(174): [ 90 154 146 115 170  91 163  85 156 123  95]
(50): [115 123  85 156 170 146 155  90  95 163  91]
(14): [100 142  93  88 139  96 174 161  92 163 173]
(74): [121 140 159  82 152 174 132 112 175 140 121]
common (14) (50): 
[163]
order: [ 90 146 155 115 170  91  85 163  95 123 156]
(50)
present: [123 156  85 163]
no
present: [132 174 152]
no

(136): [129 125 125 125 136 129 154 122]
(219): [127 121 152 124 136 124  88 116]
(14): [128 132 115 122 138 130 120 119]
(184): [122 121 135 123 126 127 135 118]
(174): [114 137  91 120 126 136 100 115]
(145): [123 130 139 124 122 121 128 124]
(151): [132 136  99 124 134 135 151 120]
(148): [130 127 123 128 130 130 125 129]
(124): [120 133 111 125 132  88 122 120]
(50): [133 119 153 126 133 124 141 126]
(74): [129 110 136 125 132 169 127 111]
find: [128 132 115 122 138 130 120 119]
(14)
common (219) (136): 
[136]
common (219) (174): 
[136]

(151): [109 124 122 138 127 136 125  99 114 152 131 119 148 144 139 104 125 124
 152 134 145 153 134 146 143 129 169 136 103 134 129 122 122 115 116 136
 145 124 133 142  95 140 109 131 146]
(74): [109 124 122 138 127 136 125  99 114 103 131 119 137 144 139 104 125 124
 152 100 145 153 134 146 143 129 169 136 103 134 129 122 122 115 116 140
 145 124 133 142  95 140 109 131 146]
(184): [109 124 122 138 127 136 125  99 114 152 131 119 148 144 139 104 161 124
 152 134 145 153 134 146 143 129 169 136 103 134 129 122 122 115 116 120
 145 124 133 142  95 140 109 131 146]
find: [109 124 122 138 126 136 126 100 114 103 132 118 137 145 139 104 125 124
 151  99 145 154 133 147 144 129 169 136 103 134 129 122 122 115 115 140
 145 124 134 142  96 140 109 131 146]
(74)
order: [122 152 115 120 133 134 125 142 124 134 136 103 131 169 131 146 122 116
 119 140 139  95 143 124 152 145 138 114 146 136 127 144 129 134  99 145
 161 129 148 109 104 109 153 124 122]
(184)
find: [109 125 122 138 127 136 125  99 114 152 131 120 148 144 139 104 161 124
 152 135 145 153 134 146 143 128 168 137 103 134 129 122 122 115 115 121
 145 125 134 142  95 140 109 130 146]
(184)
present: [135 146 143]
no
find: [109 124 122 138 127 136 125  99 114 152 131 119 148 144 139 104 161 124
 152 134 145 153 134 146 143 129 169 136 103 134 129 122 122 115 116 120
 145 124 133 142  95 140 109 131 146]
(184)

(14): [157 138  97  99  90 128 154 135 119 102 124 111 120 138]
(50): [157 138  97  99  90 135 154  91 119 102 124 118  98 120]
(148): [157 138  97  99  90 134 154  91 119 102 124 118  98 120]
(137): [133 138  97  99  90 128 154  91 119 102 124 118  98 120]
(136): [124 115 141 120 127 114 151 124 125 142 133 119 118 144]
(145): [137 135 134 132 133 136 138 132 134 134 135 133 134 134]
find: [137 135 134 132 133 136 138 132 134 134 135 133 134 134]
(145)
common (136) (145): 
[133]
present: [128 154  91]
yes

(14): [135 126 132 128 136 133 134 125 119 116 127 119 134 122 131 120 124 135
 125 124 121 126 125 121 120 128 128 124 137 119 120 118 123 120 130 119
 131 120]
(148): [140 138 145 144 133 132 138 127 123 127 121 136 129 127 126 130 139 133
 131 119 132 135 120 125 118 126 120 124 129 127 129 128 119 121 133 124
 126 124]
(145): [132 131 145 127 127 121 119 124 129 123 125 128 135 120 130 127 140 120
 124 126 118 132 126 138 121 119 129 133 133 133 119 125 129 139 136 124
 144 138]
(184): [140 138 145 144 133 132 138 127 123 119 121 136 129 127 126 130 139 133
 131 119 132 135 120 125 118 126 120 124 129 152 126 128 119 121 133 124
 126 124]
find: [140 138 145 144 133 132 138 127 123 119 121 136 129 127 126 130 139 133
 131 119 132 135 120 125 118 126 120 124 129 152 126 128 119 121 133 124
 126 124]
(184)
order: [138 123 140 136 126 127 133 132 119 124 120 127 133 130 152 133 119 129
 126 118 126 124 121 128 139 121 125 119 138 131 132 129 144 124 126 135
 145 120]
(184)
find: [141 138 145 145 133 133 138 128 123 119 121 136 129 127 127 130 138 133
 131 119 131 135 120 125 118 125 119 124 128 152 126 127 119 122 134 124
 126 124]
(184)
order: [124 126 124 133 121 119 128 129 127 129 124 120 126 118 125 120 135 132
 119 131 133 139 130 126 127 129 136 121 127 123 127 138 132 133 144 145
 138 140]
(148)
present: [120 130 120]
no
find: [140 138 145 144 133 132 138 127 123 127 121 136 129 127 126 130 139 133
 131 119 132 135 120 125 118 126 120 124 129 127 129 128 119 121 133 124
 126 124]
(148)
find: [139 139 146 145 132 132 137 127 123 127 121 137 130 127 126 130 139 133
 131 119 132 135 120 125 117 126 119 124 129 127 129 129 119 121 133 124
 126 124]
(148)

(184): [147 119  94 109 146 136 120 145 120]
(14): [113 135 136 122  93 129 132 140 130]
(124): [122 130  93 131 135 140 129 113 136]
order: [120 145 120 136 146 109  94 119 147]
(184)
order: [ 93 113 122 129 130 132 135 136 140]
(14)
present: [122  92]
no
order: [129 136 130  93 122 131 140 113 135]
(124)

